In the data rows, the value 50 means zero.
Each row below has a hidden score, from 0 to 40, with 20 about the middle. What is it? The score is a weighted sum of the row's numbers plus the product of two more (or one squared), each taken from its middle value.
[62 71 58 49 49 37 72 36 44 47 60 51 42 52 57 56 48 42 59 40 37 17 40 59] ~ 18
[43 45 77 31 53 43 74 42 60 21 57 49 48 49 39 43 41 62 16 57 52 46 64 25] ~ 19
[85 66 33 72 43 45 49 58 44 73 65 66 61 69 51 41 61 39 70 23 51 68 86 75] ~ 5
[55 53 28 67 26 70 21 65 39 70 53 44 49 52 67 42 62 50 58 18 47 32 27 60] ~ 23
[52 64 82 48 32 52 76 45 46 46 61 56 48 50 45 45 47 56 52 28 37 45 29 68] ~ 19
[77 65 39 65 43 48 53 61 42 61 63 68 60 63 53 37 61 38 74 35 47 67 44 76] ~ 20
[41 26 53 47 22 99 25 72 43 70 46 54 55 53 56 45 63 40 66 39 51 66 62 60] ~ 24
[ 8  0 79 21 43 84 46 52 68 40 38 46 53 45 47 54 40 55 53 70 45 70 91 24] ~ 21
[50 51 51 51 65 25 84 30 54 34 55 50 45 55 44 57 32 50 49 77 54 60 55 54] ~ 16
[54 49 56 45 67 25 61 43 49 22 50 53 50 50 44 57 39 61 29 72 51 70 45 46] ~ 19
[12 12 69 29 51 75 46 43 61 45 35 48 49 40 40 66 35 60 58 65 38 74 77 37] ~ 20
[68 70 37 65 31 99 25 58 34 73 51 50 52 53 60 51 67 49 57 51 69 49 72 29] ~ 26
[28 30 38 65 16 93 21 59 53 73 64 45 58 59 66 42 70 40 49 16 48 16 51 44] ~ 20
[61 45  7 87 53 38 28 58 47 68 56 37 99 54 55 54 53 44 19 30 75 66 44 37] ~ 30
[22 19 70 22 36 83 32 70 59 41 36 50 53 42 54 35 79 50 38 67 52 53 50 55] ~ 30
[80 79 31 68 40 46 42 65 29 62 58 62 52 61 64 33 68 40 65 44 56 41 12 89] ~ 33
[51 47 73 36 67 44 82 36 67 36 52 57 52 47 46 47 29 41 70 34 27 43 54 59] ~ 17
[59 44 63  0 65 44 66 59 66 37 59 52 47 57 50 40 57 99 61 52 51 44 78 37] ~ 29
[ 3 42 95 40  0 71 31 52 52 58 45 46 62 42 39 52 58 47 21 40 60 65 81 24] ~ 13
[39 46 73 37 25 72 78 35 57 49 63 47 47 51 48 45 41 53 50 23 39 24 61 32] ~ 22
[85 76 45 67 37 45 46 49 42 63 68 44 48 99 57 52 56 54 63 28 53 41 65 26] ~ 7
[27 34 57 40 62 52 50 54 61 40 33 42 43 38 44 51 45 57 59 58 35 44 36 54] ~ 20
[62 43 50 49 74 40 43 59 65 56 52 53 63 54 45 50 45 39 82 36 32 66 77 41] ~ 10
[61 52 48 49 58 42 68 87 54 54 51 59 60 51 44 41 46 36 38 21 44 58 29 78] ~ 22
[63 79 31 75 47 36 40 41 41 60 58 40 46 53 54 65 63 50 40 57 67 22 49 45] ~ 17
[42 36 66 37 66 49 83 34 64 33 53 56 43 56 44 55 33 74 58 74 44 60 60 53] ~ 13
[45 58 31 65 25 74 25 66 34 71 45 41 45 52 54 48 68 50 34 57 79 49 50 49] ~ 22
[34 46 58 41 43 55 46 45 13 50 41 53 48 39 39 60 37 60 62 58 38 85 40 61] ~ 21
[52 64 41 60 28 65 75 36 36 61 57 57 42 58 54 53 50 45 55 66 72 50 28 76] ~ 26
[38 41 93 11 32 69 75 42 63 25 52 55 53 44 35 44 44 55 18 41 48 42 84 23] ~ 24
[68 77 33 69 30 61 24 61 40 79 59 47 49 54 58 53 65 46 63 42 64 47 69 27] ~ 21
[50 49 67 37 68 37 61 44 59 40 46 46 47 43 44 58 35 50 69 43 28 56 57 42] ~ 13
[16 20 66 26 39 70 36 53 48 25 32 49 51 40 50 53 42 60 17 66 47 58 31 55] ~ 22
[56 59 47 63 20 83 65 37 40 64 59 51 44 61 69 50 57 38 52 51 66  9 50 52] ~ 25
[45 55 26 70 35 60 31 50 25 68 49 39 44 49 52 57 58 48 37 66 78 52 60 29] ~ 25
[82 64 34 69 46 48 47 60 46 66 66 66 62 68 54 37 63 37 73 27 47 68 46 72] ~ 18
[89 67 28 78 48 42 34 99 48 75 72 51 55 68 61 47 62 44 73 17 48 43 72 29] ~ 13
[52 45 62 46 82 24 70 42 71 37 53 43 45 48 38 54 36 52 68 57 38 48 84 22] ~ 11
[51 61 45 56 23 62 27 58 36 64 47 53 50 49 51 54 25 65 62 40 43 73 31 67] ~ 16
[72 49 45 58 77 37 52 56 66 56 58 54 58 58 50 48 47 34 81 25 32 51 76 38] ~ 11
[71 55 24 75 43 47 16 68 46 74 56 46 53 57 68 37 74 44 65 20 50 22 37 48] ~ 25
[68 47 41 61 74 26 47 58 65 58 50 52 63 52 44 42 57 38 69 21 35 55 56 63] ~ 16
[48 51 53 53 49 27 84 39 61 37 53 44 41 47 52 52 43 99 57 64 51 31 52 42] ~ 25
[29 34 93  7 39 66 34 55 50 27 39 57 59 36 35 52 45 64 39 61 44 77 70 35] ~ 23
[76 82 40 70 37 66 49 45 36 64 67 53 44 58 61 56 55 50 66 39 56 40 66 37] ~ 17
[74 78 34 68 36 45 39 57 32 64 61 59 52 59 62 66 56 55 67 26 45 59 20 75] ~ 15
[29 32 39 54 57 33 36 45 53 36 35 38 48 40 46 61 50 59 17 78 57 63 40 48] ~ 19
[63 54 44 63 30 69 19 66 56 69 56 52 55 56 58 49 71 47 62 45 60 55 80 27] ~ 22
[66 69 14 98 56 36 72 36 38 58 63 51 50 64 57 50 54 36 12 63 78 39 12 83] ~ 30
[51 56 60 45 71 34 74 36 61 39 55 40 39 44 53 46 44 45 63 41 33  9 67 43] ~ 17
[33 10 72 31 61 54 48 49 53 47 48 41 49 34 40 56 37 55 70 35 26 55 79 24] ~ 22
[69 71 12 83 50 35 69 38 33 61 59 47 43 65 57 52 54 88 15 62 86 50 19 40] ~ 20
[69 77 31 71 31 48 31 52 25 72 52 57 48 55 51 54 59 48 31 65 70 74 48 62] ~ 16
[49 13 55 44 71 51 72 38 58 23 52 55 51 54 43 58 39 64 31 73 57 71 50 53] ~ 16
[31 48 30 67 31 67 33 50 37 63 42 36 38 44 60 56 40 46 34 68 73 21 40 45] ~ 22
[14 15 81  9 32 82 39 64 54 29 29 56 54 36 43 48 47 62 28 75 49 89 51 56] ~ 25
[89 65 31 75 89 39 45 54 52 66 65 61 61 65 56 45 59 35 76 18 46 57 59 52] ~ 19
[44 41 79 30 56 50 47 56 57 25 43 47 50 43 42 51 47 61 34 69 48 61 84 19] ~ 17
[50 52 68 46  0 81 65 36 43 59 69 57 49 57 57 53 45 50 56 26 41 42 58 49] ~ 29
[50 60 65 35 43 44 56 42 46 44 50 59 51 45 41 51 38 64 58 35 29 74 31 65] ~ 17
[78 50 31 72 68 37 34 63 60 69 60 49 62 58 54 50 57 38 77 14 43 47 84 29] ~ 9
[76 77 42 58 37 54 42 65 28 64 54 62 51 56 56 45 65 40 51 62 70 65 49 67] ~ 22
[12 15 64 25 53 62 42 53 53  0 26 51 49 42 45 51 12 56 27 85 49 63 32 68] ~ 31
[63 58 22 76 58 25 75 38 41 47 60 52 47 60 55 55 44 50 22 68 77 51 58 65] ~ 13
[38 31 63 35 72 41 44 55 59 24 38 39 46 99 52 51 47 54 39 73 49 31 63 27] ~ 17
[15 13 66 30 56 72 48 55 61 43 31 51 51 42 51 54 43 46 61 69 37 51 45 64] ~ 18
[51 48 68 31 66 33 69 46 53 18 55 49 47 53 47 52 39 56 31 74 50 48 63 31] ~ 19
[64 63 32 65 27 66 24 63 30 72 53 57 50 57 65 52 59 46 66 38 52 60 30 62] ~ 21
[43 44 90 18 36 64 73 41 66 44 50 61 61 46 31 47 40 47 33 28 39 62 66 48] ~ 13
[10 10 68 29 48 76 44 52 73 48 31 51 52 33 41 43 47 47 55 37 35 42 36 66] ~ 20
[49 63 37 60 27 65 31 53 26 70 47 52 49 50 54 50 54 56 57 82 59 68 27 72] ~ 27
[12  4 69 27 55 78 45 54 70 43 37 37 44 43 49 53 42 52 51 70 46 47 86 17] ~ 20
[73 62 23 77 50 44 20 68 48 99 53 46 60 12 65 35 75 42 63 16 51 30 31 60] ~ 30
[62 75 48 55 38 44 56 49 39 55 56 59 49 49 53 48 51 58 62 35 40 60 20 72] ~ 22
[41 33 63 37 66 49 44 55 76 51 44 46 53 33 39 56 41 47 69 24 32 56 85 22] ~ 11
[62 72 33 67 43 43 43 44 37 63 57 40 42 50 49 58 54 54 54 55 65 83 64 28] ~ 18
[93 82 49 61 35 45 57 38 36 61 66 55 53 59 52 58 49 50 64 43 52 49 55 48] ~ 22
[42 44 44 57 62 36 41 37 48 49 45 36 42 48 46 69 42 57 43 75 61 59 76 16] ~ 13
[48 52 60 38 62 48 56 43 54 47 48 48 44 39 48 58 37 52 64 44 31 46 62 34] ~ 15
[93 36 38 51 39 52 29 51 52 45 23 42 54 45 50 52 50 66 59 35 26 68 47 28] ~ 36
[67 46 33 66 70 33 30 66 64 61 49 48 60 52 52 41 66 41 67 20 42 35 49 53] ~ 20
[48 48 52 42 67 22 57 45 53 22 50 51 59 52 43 57 42 66 23 72 55 78 39 49] ~ 22
[45 50 86 16 46 58 57 32 55 29 48 52 53 45 43 45 50 52 24 42 42 37 63 36] ~ 18
[34 36 63 30 52 48 43 52 46  8 44 47 53 43 46 58 39 68 22 42 47 69 56 30] ~ 19
[54 43 64 40 76 27 34 62 58 25 52 85 46 54 50 54 39 53 49 74 46 52 76 27] ~ 13
[90 55 80 23 44 53 62 55 43 30 44 67 57 44 40 38 56 46 14 27 56 50 28 79] ~ 23
[41 43 69 37 58 51 90 41 60 40 49 59 45 51 45 47 35 44 63 43 35 48 34 77] ~ 16
[68 72 27 74 35 55 63 49 38 69 68 44 44 59 57 48 66 34 18 55 90 29 59 47] ~ 20
[37 31 65 40 62 53 86 40 64 35 47 54 45 82 49 44 39 41 57 62 39 37 33 81] ~ 16
[59 66 14 81 45 32 37 48 28 67 52 48 53 56 49 57 53 49 22 70 79 79 31 63] ~ 19
[46 60 42 57 29 63 33 59 42 65 48 47 42 46 62 48 64 57 55 17 48 24 25 54] ~ 22
[40 54 52 45 70 45 51 43 44 48 44 54 48 40 44 59 40 60 62 59 39 79 35 64] ~ 15
[81 74 36 70 40 48 38 54 31 65 61 54 48 58 65 51 57 14 65 25 44 29 38 53] ~ 23
[33 37 63 34 15 99 23 64 42 66 39 51 55 46 46 50 63 46 30 59 74 69 79 36] ~ 31
[56 68 42 56 34 49 37 54 99 52 56 49 48 45 55 45 57 58 54 21 43 22 22 55] ~ 26
[42 23 19 74 34 80 28 55 47 73 31 37 54 56 60 59 52 38 39 32 67 49 56 35] ~ 15
[76 73 43 72 31 61 56 48 36 69 72 61 52 62 59 44 57 37 67 30 54 36 56 52] ~ 19
[38 34 70 35 59 50 84 32 65 34 46 60 49 50 43 54 31 46 63 59 43 68 57 99] ~ 8
[67 81 31 71 52 35 69 32 36 13 53 57 45 59 52 48 54 40 41 68 64 33 11 85] ~ 38
[30 39 64 41 19 82 30 48 48 61 47 44 47 43 56 54 46 60 54 29 33 44 69 22] ~ 21
[52 46 63 40 73 35 80 43 63 34 52 54 53 47 38 48 37 48 69 47 31 66 41 69] ~ 18
[19 25 72 15 33 75 31 65 51 32 26 51 58 37 43 41 58 52 20 70 52 53 38 61] ~ 29
[21 28 58 36 60 54 47 53 58 41 31 45 44 42 48 24 45 55 57 62 35 56 28 71] ~ 34
[44 49 78 20 86 58 72 53 54 26 49 51 50 44 46 36 61 47 13 57 54 18 50 52] ~ 24
[49 71 40 60 18 74 14 54 33 76 49 55 55 52 57 54 65 49 58 41 52 43 43 55] ~ 22
[60 40 55 51 54 60 68 61 65 53 59 58 55 60 54  6 57 39 70 40 50 30 58 65] ~ 30
[67 73 32 67 35 56 23 50 28 75 48 46 50 54 54 28 71 41 39 60 78 30 57 49] ~ 26
[41 41 71 31 66 47 52 45 61 45 46 44 49 37 44 54 35 52 65 34 27 46 70 27] ~ 12
[19 10 74 29 48 81 74 36 67 38 41 47 45 50 49 55 35 39 42 65 38 42 65 48] ~ 16
[30 37 68 31 14 96 66 52 58 57 50 55 53 50 44 40 57 43 11 42 72 47 63 54] ~ 23
[54 42 44 48 76 37 51 61 64 48 45 51 58 49 46 41 46  0 71 31 31 61 28 77] ~ 39
[34 28 71 25 57 61 36 63 56 26 40 44 50 40 57 47 54 50 30 70 46 30 68 29] ~ 22
[53 60 34 62 23 76 20 53 28 75 42 47 47 50 61 48 74 40 38 66 34 32 42 24] ~ 39
[64 74 28 72 56 23 65 30 37 56 56 51 46 56 46 60 51 50 36 75 73 73 36 68] ~ 16
[46 50 69 44 52 51 85 27 61 46 55 53 50 54 45 59 31 45 62 53 40 49 63 49] ~ 12
[60 48 57 34 64 49 40 66 54 42 47 51 52 54 53 40 65 41 54 55 53 26 70 35] ~ 22
[46 51 64 31 60 32 64 50 52 17 49 49 48 46 48 44 53 58 11 57 52 27 34 52] ~ 27
[18 16 84  4 32 87 37 59 50 30 35 51 50 38 43 72  8 61 22 71  0 68 55 44] ~ 19
[21 31 54 44 37 64 37 42 45 55 34 51 45 42 46 65 40 61 48 75 49 83 41 65] ~ 17
[55 56 49 57 69 30 79 28 51 42 59 51 45 56 47 61 34 47 53 74 55 62 52 50] ~ 14
[42 44 62 37 73 41 61 48 65 38 46 35 44 41 44 55 38 54 67 40 29 38 61 30] ~ 15
[48 53 55 44 71 29 64 45 62 40 43 48 47 46 44 49 47 48 60 48 33 36 25 64] ~ 23
[73 71 35 60 44 50 34 68 33 64 48 63 56 58 55 35 72 41 59 53 55 47 23 85] ~ 27
[53 48 54 46 71 15 63 42 52 24 57 53 49 51 41 56 43 62 27 73 58 79 40 54] ~ 19
[32 30 62 31 49 65 32 75 52 33 37 50 53 42 49 38 62 51 42 67 52 45 46 57] ~ 27
[61 43 45 53 80 40 49 55 60 49 46 54 55 48 48 47 49 32 73 29 26 43 40 65] ~ 19
[42 25 54 46 61 61 36 65 57 52 37 52 57 47 50 46 45 39 76 41 28 58 47 60] ~ 17
[81 57  5 91 65 32 40 58 47 70 67 35 57 64 63 49 61 35 41 11 64 27 51 32] ~ 21
[ 5 17 73 28 27 91 59 49 64 50 38 45 45 36 44 56 38 58 53 48 41 60 58 44] ~ 26
[71 78 19 31 44 40 47 50 32 64 56 39 40 59 57 52 69 41 34 63 99 21 43 44] ~ 36
[31 54 49 49 38 62 39 45 38 56 40 53 48 40 51 52 52 54 54 71 42 50 11 78] ~ 26
[41 49 83 15 42 46 63 52 54 22 46 60 56 43 28 40 48 60 19 57 52 75 50 56] ~ 22
[55 40 61 46 72 34 65 46 66 51 48 60 60 67 37 47 38 42 67 28 28 75 55 66] ~ 9
[50 57 37 60 15 83 22 57 27 75 47 58 50 54 60 52 62 48 66 56  7 57 31 68] ~ 33
[16 26 72 26 14 91 46 48 49 57 39 53 46 39 49 53 46 60 51 39 36 66 28 71] ~ 26
[55 46 69 34 68 37 64 47  7 27 53 57 53 53 44 50 45 46 56 68 44 57 85 29] ~ 19
[78 76 40 62 30 62 59 56 27 96 65 65 52 69 64 42 62 34 63 47 63 41 41 99] ~ 13
[69 84 28 71 38 46 67 53 22 65 53 56 46 54 57 49 61 49 51 60 65 48 11 84] ~ 26
[67 49 46 51 71 35 52 60 58 48 50 63 59 57 43 46 52 45 81 44 36 75 58 60] ~ 15
[52 59 34 57 24 64 24 58 33 73 45 50 56 49 46 25 64 49 27 62 87 89 44 63] ~ 27
[37 41 66 39 51 55 88 34 99 41 53 45 37 49 47 49 38 45 57 46 43 21 62 41] ~ 16
[32 29 72 32 53 49 81 42 70 24 54 51 47 55 40 47 45 55 77 72 58 59 61 42] ~ 28
[43 46 67 23 40 63 37 65 42 40 35 60 54 46 44 43 60 53 35 68 61 82 44 64] ~ 23
[28 25 39 57 37 66 31 48 48 49 42 47 48 51 52 62 39 58 17 55 57 77 52 38] ~ 11
